In the data rows, 128 means zero.
Some points:
[129 118  98 108 154 138 114  16 150  42 105 120 179 105 124 166 155 106
   0 139 104 123 127  30 124  76  95 129  96 141  94 143 154 128 172 125
  94 131 143  73 120 118 152  82 148  93  99 113 132 139 134 157 110 111
 111 141 138]
[172 161 143 157 112 131 162 165  86 144 164 136 253 168 118 109 176 142
 117 107 139 160 149 154 149 162 136 173 102 139 122  98 124  37 110 122
 116 190 140 129 132 100 151 136  39 150 122 154 158 174  91  84 140 170
 141  89 137]
[104 130 162 118  81  37 103  31  87 109 106 123 176  81 152  94  62 115
  38 160  99 113 129  58 118  75 125 105 106 160  95 134 119 201 107 113
  90 213  95 114  85 192 128  70 153 151 145  48 135  95 149 117 109 102
 112  69 161]
[130 138 149 128  85 180 169 132 107 156 133 170  42 130 117  93  96 139
 124 175 151 120 118 193 127 158 141 130 130 183 131 193 178  88 190 108
 144  74 167 141 131 195 170 192 144 168 136 152 139 150 194 159 144 160
 149 128 185]
[137  98 122 124  26 161 134 129 124 100 113  82   0 116  60   0 147 123
 179 114 112 139  80  74 115  84  77 138 162  70 155  59  21 149 133 127
 168 236 148  23 166  75 133 170 109 129 110 162 204  98  57 184 160 182
 155 162  68]
[118  95 107 118 204 149 114   0 193 131 126  53 107 113  76 174 158 126
  20 212 103 106 186  90 191  84  93 118 153 125 127 116 142  54  75 121
 160  57 114 130 114 143 124 147  99  99 131 167 130 112 109  39 110  77
 117 133 124]
[129 115  94 125  74 114  92 196 126 118 140 153  79 129 200  87  88 111
 165 144 132 106  69 124 100 113 163 128 156 185 162 154 166  65 125 110
 151  14 130  84 159 158 158 115 110 195 142 178  94 111 175  18 154 156
 162 148 187]
[114 159  86 115 195  60  52 183 188  99 123 167  28 130 131 161 136  80
 188 180 116  98 126 165 118 174 148 113 123  91  67 114 113 130 232 144
 116 125 131 153  59 116 108  59  75  62 136  99 177 149  95  62  91  23
  87  57  89]
[120 111 132  78 123  70  85  50 129  56  87  77 201  97 119 152 112  88
 165  52  64 128 125  54 113  77 103 122 146 143 122 112 190 137 203 135
 136  43 136 140 115  89 127 197 115 155 136 174  56 177 137 167 118 179
 120 126 144]
[112 119  84 144  86 175 127 182  98  94 136 139  56  72 111 114 112 110
 170  74  86 103 112 111 108 104 102 114  39 102  99 180 218 120  20  71
  41  98   6 234  84 148  72  96 120  67 133  17 124 143 128 133  56 112
  71 103 103]
[108 124 125 135 112 168 136 153 103 156 138 136  58 125 170  67 105 143
 139 159 121 144 120 161 103 152 139 108 172 205 130 170 155  82 167 115
 136  51 140 125 141 183 152 161 130 166 123 155 122 170 185 126 149 163
 139 143 205]
[124  88 100 117 166 200 200 125 158 153 182 127  61 162 122 139  98 179
 171 132 147 100 134 125 135 112  96 121 134 183 152 166 188 167 157 170
 120 154 175 144 122 153 172  90 158 164 149 103  68 188 185 112 166 150
 163 103 184]
[212 133 197 188  91 114 153 114  65 144 199 136 114 197 105  89 188 168
  69  97 160 221  76 195 101 197 118 213 138 108  99  12 106 124 129 127
 149 146 122 140 110  62 127 120 195 101 129 128  17 118  91  94 130  98
 120 115 107]
[110  77 113 110 106  27  91  51  86 123 122 118 151  75 150  55  99 104
 118 158 137 133  97  89  91  53 130 112  71 136  82 207 174 161  26  92
  81 213  95 184  78 151 122  97 173 123  84  95 139 117 183 157 100  83
 102  70 137]
[153 139 220 127 162 152 159 173 126 155 105 145 255 124 113 114 182 147
 160 127 110 200 119 134 149 127 159 156 136 142 154 123 165  53 137 115
 118 171 147 142 131  50 142 124  67 160 132  98 230 139 141  74 130 173
 137 161 142]
[179 138 182 187  95 124 154 100  72 167 181 127 156 201 118  96 194 158
 101 104 172 187  66 176 129 194 114 179 126 110 159  89 115 107 152 115
 108 163 122 129 139  99 115 118  75 131 119 141  38 114  66 126 112  75
 128 134 109]
[116 104  89 140 143 183 193 151 204 180 154  70  85 124  87 151 129 199
 148 121 175  95 145 109 110 107  99 115 107 209 145 150 188 172 207 162
 119 173 125 178 108 134 187  95 197 172 173 132  87 156 176 145 142 139
 156 101 209]
[116 134 121 101 157 154 111  10 162  80 116 118 155  78  76 203 164 116
   0 137 109 125 120  43 129  66 135 117 141 128 126 109 124  86 119 140
 127  79 158 105 113 148 108  77 111 106 126 123 131 135 117 159 149 100
 133  84 130]
[ 74  94 135 100 161  65 111  96 160  79 125 120 154  65 124 138 137 101
  89  29  94 131 139  88 129  71 127  75 142 137 149 111  92  89 103 129
 150   0 163 143 124 121 194 153  80 140 135 127  56 129 113  85 152 117
 163 131 134]
[141 122 127 132 165 100 134 127 184 146  96 135  22 132 255 173 120 113
 139 142 103 137 172 130 137 122 147 141  67  73  67 144  53  74 167 173
  57 109 111 132  72 151  72  63 120  97 171  91 163 100 124  87  90  72
  81  61  75]
[127 138 147 117 111 159 159 146 135 189 127 141  65 151 139 102 144 149
  55  98 141 149  98 185 114 172 137 127 150 156 113 194 197 195 167 200
 167  97 134 161 145 187 116 236 140 186 147 162 176 157 192 151 123 199
 115 143 158]
[ 69 213  83  69 145 174 116 113 153 118 107 207 163 100 255 140 208 115
 157 221 126  75 159 114 204 144 238  69 149  61 112  80  79 164 157 122
 159 170  95 182 124 141 112 159 202  78 138 140 119 121  60 162 115 112
 116 130  58]
[100 183  88  91 169  78 173 157 192  33 149 210 176  86 200 153 201 176
 160 226 107 108 170 160 166 172 189 101 112  87 127 105  82 202 137 123
 111 143 102  92 119 171  67 143 203 122  92 143 135  57  91 197  91 159
  93 133  89]
[165 183  86 153 100 108 141  95  85 148 146 165  93 191  78 110 138 155
  58  72 144 113 108 190 133 216 160 164 149 126 157 216 101 170 134 179
 136 108 149 180 135 196 153 182 153 160 219 177 193 174 183 177 145 199
 149 172 126]
[128  95 134 113 164 151 119 162 126 146 140 110 125  87 130 121  96 128
 124 111 143 111 164 103 105  80  83 129 160 150 145 150 139 142 150 178
 167 132 156 173 120 158 128  95 138 184 193 156  46 191 166 155 113 169
 122 132 152]
[124 100  92 123 103 191 125 152  71 159 184  93 139 126  76 113  69 146
 173  11 134  99 115 122  92 110 100 123 170  88 148 115  76  71 181 111
 160 210 157  59 147 144  85 192 124  82  55 160 199  10  93 101 126  81
 119 177  89]
[110 103 101 135 126 186 167 114 160 149 175 110  90 104  75 171  79 163
 171 121 149 126 141 132 140  97 128 110 154 172 111 150 150 157 157 178
 143 153 159 172 149 156 167  34 158 203 180 116  67 176 160 131 150 144
 147 109 171]
[113 160  61  23 159 159  65 233 136 219   0 149 159 187  79 172 200  33
 188 136  45  91 140 255 143 255 112 112  85  98 123 118  49 187  44  29
  85 110  85  62 109 165 106  55 201 192  26  69  40  26 118 207 109 255
 117  95  99]
[ 95 117 135  91  80 119 118 146 102  74 135  92  97 118 129  95  95 132
 147 110 113 103  77  70 114  92 118  94  62 135  69 167 171 152   0  49
  60 155  86 255  80 163  75  84 137 110 109  81 148 118 179 150  71  87
  68  89 139]
[114  87 101 140 147 189 198 169  27 148 150  94 211 132 118 166  86 176
 173  52 164  96  91 129  94 114  71 113 180  96 102 112  78  89 136 105
 195 140  95  37 142  82 106 184  93 109  96 150 210  54 125 126 130  52
 122 115  97]
[105 192 144 104 172  37 104 209 191 125 206 171 148 123 145 188 197 134
 168 192  92 125 184 158 183 180 169 106 101  87 113 172 105 182  86  72
 110 137  70   7 126 167  97 120 202 108  57 117 112  71 140 248 106 181
 108 131  87]
[133 157 106 152  48 121 134 170 111 125 119 150  62 128 170 114  74 123
 179 179 125 109  85 123  97 137 152 132 157 182 171 178 153  47 135 142
 172  31 151 112 140 167 179 117 120 181  81 148  96 134 187  56 144 152
 156 148 182]
[137 167 150 134 114  81 122  85  23 128 134 140 134 164 126  85 215 126
 126  28 149 136 158 161 178 185 122 136 146 144 169 125 171 124 169 162
 155  54 141 182 175 139 139  82 170 171 151 151 255 142 138 145 159 219
 159 156 144]
[115 106 135 145 146 122 117 152 130 123  98  90 154  98  83 144  82  94
 129 129 146 132 125  85 133  70  93 116 158 147 132 155 162 142 190 194
 136 139 121 199 125 147 140 116 146 137 190 193  46 130 164 173 128 194
 130 117 146]
[201 103 132 146 126  61  92 154 109 118 124  98 212 200 146 173 210 111
 144 121 142 182 123 135 143 144  98 201 155 153 173 137 143 136 121 180
 148 146 160 197 182 159 153 199 151 143 203  54 223 158 116 168 163 178
 163 188 152]
[186 134 226 172  92 167 152 127 211 156 152 122 224 200 107  34  70 154
 119 127 168 192  98 175  70 185 107 185 156 102 126  99 119 149 107 135
 152  93 128 122 132  49 113 115 184  70 137 132  98 116  56 131 126  64
 125 104 100]
[130 141 125 133 166 172 153 145  86 122 141 105  51 125 175 119  83 163
 176 159 137 115 122 122  82 140 132 130 144 146 143 201 177 123 110 154
 144 100 207 113 160 183 167  98  99 156 147 110  42 163 174  77 191 163
 175 132 146]
[ 49 202  61 104 123  83  83 189 148 125  76 205 107  73 179 152 195  73
 172 159  89  44 143 177 196 181 175  49 150 106 103  81 150 153 130 162
 133 179 199 130 123  45  98 139 150  31 171 133 109 174  87 120 133   1
 110 125 107]
[115  84 148 152 142 105  86 116 107 101  88 118 173 109  75 146  83  96
 142 120  95 120 125  69 119  67 120 113 145 139 116 159 145 133 185 181
 168 114 134 189 137 139 111 118 127 142 182 189  38 151 142 175 134 197
 123 128 141]
[159  89 168 160  89 211 162 161   1 181 171  94 199 137 112 149 115 166
 164 137 170 170 119 119 117  94 104 160 124  96 126  99  51 219 128 119
 118  52 154  73 112  42 127 148 131  77 105 164 152 114  71 111 126  66
 125 123  95]
[104  62 139 120 129 133 170 157 100 172 107  95  78 111  99 161  15 154
 168  66 149 124  66 139  53  92  86 103 146  68 167  45  67 121 113  76
 149 207 136  50 170 176 130 182 186  70  86 199 238 162  24 107 143 128
 145 198  64]
[109  92 136 141 110  89  91  37 105  41 108  88 188  99 154 125  94  86
   0 156 104 125 134  83 139  67 142 108  95 129 132 169 132 173 167 124
 103 199 108  75 111 146 117  64 163 130 110  68 122 143 156 130 114 113
 121  98 130]
[182  96 158 188  82 179 171 159 145 200 142 100 252 172 113  56  82 160
 146 140 165 162 124 141 113 118 121 182 135  79 115  65 120 183 142 111
 137  61 151 104 137  97 111 122  93  73  96 128 131 118  99 159 145  41
 128 144  79]
[104 147 111 117 140 102 112 143 104 124 108 146  48 124 112 114  86 125
 188  95 156  97 132 119 135 120 168 103   8 118  77 114 119  76  84 187
  16  70  57  95  76 157  82 107 124  90 170   0 115 143 121 123  55  96
  63 101 118]
[114 189  88  57 168 111  84 196 129 105  44 186  41 126 182 170 151  72
 173 153  51 103 210 150 178 166 205 114 143 130 118  93 163 160 138 163
 154 200 109 161 126  66 137 115  95  35 157 182 127 149  93 103 131   0
 131 115 128]
[108 104  82 155 122 117 130 130 154 147 161 128   0 113 168  96   0 141
 101 176 154  73 113 125  59  99 142 106 137 111 201   0  87 145  88  89
 138 247 134 109 189   0 149 182  31 173  88 118 237  83  40 255 162 255
 171 202 109]
[104 108 104 121 170  95 128  48 185 105 108  96 108 130  49 176 136 101
  57 188 138 117 217  68 136  91 104 104 150 106 143 133 125  72  93 102
 148  50 127 145 162 123 108 172  92 137 124 143  88 113 137   0 132  73
 130 157 106]
[159 143 178 138  89 147 173 101 145 168 148 132 243 170 128 110 164 146
 144 113 166 173  95 186 108 173 123 159 123 133 138 124 114  89 133 116
 146 176 108 114 150  88 114 109   0  82 130 134 116 125 131 106 117 127
 118 157 134]
[167 133 209 173 145 151  76 140 161 112 154 127 255 147 122 159 170  78
 180 158 102 198 117 147 106 163 105 169  92 150 170 101 121 106  97 183
 105 178 135 174 167 122 169 189 118 178 184 108 232 162 145 118 164 148
 169 174 149]
[163 191 150 188 222 144 100 146 210 122  91 185 118 154 182 206 212  95
 206 113 157 153 213 139 213 163 190 163 117 143 102 166  92 234  17   0
 115 166 102   0  97 186 108 131 202 155   0 125 125  55 166 234  96 188
  98 105 144]
[154 122 178 139  79 146 137 138 116 141 132 144 245 170 126 125 168 186
 130 109 175 171 132 172 149 181 121 153 135 120 131 119 138  52 123 127
 118 185 121 121 108  87 143 122  13 128 113 139 137 137 119  99 137 144
 136 137 118]
[115 120 114 107 180  65 103  85 192 100 106 113 124  79  82 150 125 131
  71 115 125  95 150  84 168  75  92 115 123 130 147 139  95  84 117 103
 131  21 118 153 178 104 132 183  93 134 104 132  67 116 132   0 167  81
 159 160 131]
Along one direction, these points spread out more than along any other. Take the direction at right angles to it along which they spread out most. Go by this last direction. Where along it does each point below lie, from 0 to 99? The average is 50, and the first point in the table lies past the average. One standard deviation of the points above along it is 16.
[154 122 178 139  79 146 137 138 116 141 132 144 245 170 126 125 168 186
 130 109 175 171 132 172 149 181 121 153 135 120 131 119 138  52 123 127
 118 185 121 121 108  87 143 122  13 128 113 139 137 137 119  99 137 144
 136 137 118] 35
[179 138 182 187  95 124 154 100  72 167 181 127 156 201 118  96 194 158
 101 104 172 187  66 176 129 194 114 179 126 110 159  89 115 107 152 115
 108 163 122 129 139  99 115 118  75 131 119 141  38 114  66 126 112  75
 128 134 109] 32
[129 115  94 125  74 114  92 196 126 118 140 153  79 129 200  87  88 111
 165 144 132 106  69 124 100 113 163 128 156 185 162 154 166  65 125 110
 151  14 130  84 159 158 158 115 110 195 142 178  94 111 175  18 154 156
 162 148 187] 66
[116 134 121 101 157 154 111  10 162  80 116 118 155  78  76 203 164 116
   0 137 109 125 120  43 129  66 135 117 141 128 126 109 124  86 119 140
 127  79 158 105 113 148 108  77 111 106 126 123 131 135 117 159 149 100
 133  84 130] 65
[105 192 144 104 172  37 104 209 191 125 206 171 148 123 145 188 197 134
 168 192  92 125 184 158 183 180 169 106 101  87 113 172 105 182  86  72
 110 137  70   7 126 167  97 120 202 108  57 117 112  71 140 248 106 181
 108 131  87] 29
[163 191 150 188 222 144 100 146 210 122  91 185 118 154 182 206 212  95
 206 113 157 153 213 139 213 163 190 163 117 143 102 166  92 234  17   0
 115 166 102   0  97 186 108 131 202 155   0 125 125  55 166 234  96 188
  98 105 144] 27
[182  96 158 188  82 179 171 159 145 200 142 100 252 172 113  56  82 160
 146 140 165 162 124 141 113 118 121 182 135  79 115  65 120 183 142 111
 137  61 151 104 137  97 111 122  93  73  96 128 131 118  99 159 145  41
 128 144  79] 30
[127 138 147 117 111 159 159 146 135 189 127 141  65 151 139 102 144 149
  55  98 141 149  98 185 114 172 137 127 150 156 113 194 197 195 167 200
 167  97 134 161 145 187 116 236 140 186 147 162 176 157 192 151 123 199
 115 143 158] 59
[124  88 100 117 166 200 200 125 158 153 182 127  61 162 122 139  98 179
 171 132 147 100 134 125 135 112  96 121 134 183 152 166 188 167 157 170
 120 154 175 144 122 153 172  90 158 164 149 103  68 188 185 112 166 150
 163 103 184] 69
[100 183  88  91 169  78 173 157 192  33 149 210 176  86 200 153 201 176
 160 226 107 108 170 160 166 172 189 101 112  87 127 105  82 202 137 123
 111 143 102  92 119 171  67 143 203 122  92 143 135  57  91 197  91 159
  93 133  89] 32
[124 100  92 123 103 191 125 152  71 159 184  93 139 126  76 113  69 146
 173  11 134  99 115 122  92 110 100 123 170  88 148 115  76  71 181 111
 160 210 157  59 147 144  85 192 124  82  55 160 199  10  93 101 126  81
 119 177  89] 29
[110  77 113 110 106  27  91  51  86 123 122 118 151  75 150  55  99 104
 118 158 137 133  97  89  91  53 130 112  71 136  82 207 174 161  26  92
  81 213  95 184  78 151 122  97 173 123  84  95 139 117 183 157 100  83
 102  70 137] 62
[133 157 106 152  48 121 134 170 111 125 119 150  62 128 170 114  74 123
 179 179 125 109  85 123  97 137 152 132 157 182 171 178 153  47 135 142
 172  31 151 112 140 167 179 117 120 181  81 148  96 134 187  56 144 152
 156 148 182] 66
[ 95 117 135  91  80 119 118 146 102  74 135  92  97 118 129  95  95 132
 147 110 113 103  77  70 114  92 118  94  62 135  69 167 171 152   0  49
  60 155  86 255  80 163  75  84 137 110 109  81 148 118 179 150  71  87
  68  89 139] 60
[129 118  98 108 154 138 114  16 150  42 105 120 179 105 124 166 155 106
   0 139 104 123 127  30 124  76  95 129  96 141  94 143 154 128 172 125
  94 131 143  73 120 118 152  82 148  93  99 113 132 139 134 157 110 111
 111 141 138] 63
[137 167 150 134 114  81 122  85  23 128 134 140 134 164 126  85 215 126
 126  28 149 136 158 161 178 185 122 136 146 144 169 125 171 124 169 162
 155  54 141 182 175 139 139  82 170 171 151 151 255 142 138 145 159 219
 159 156 144] 51
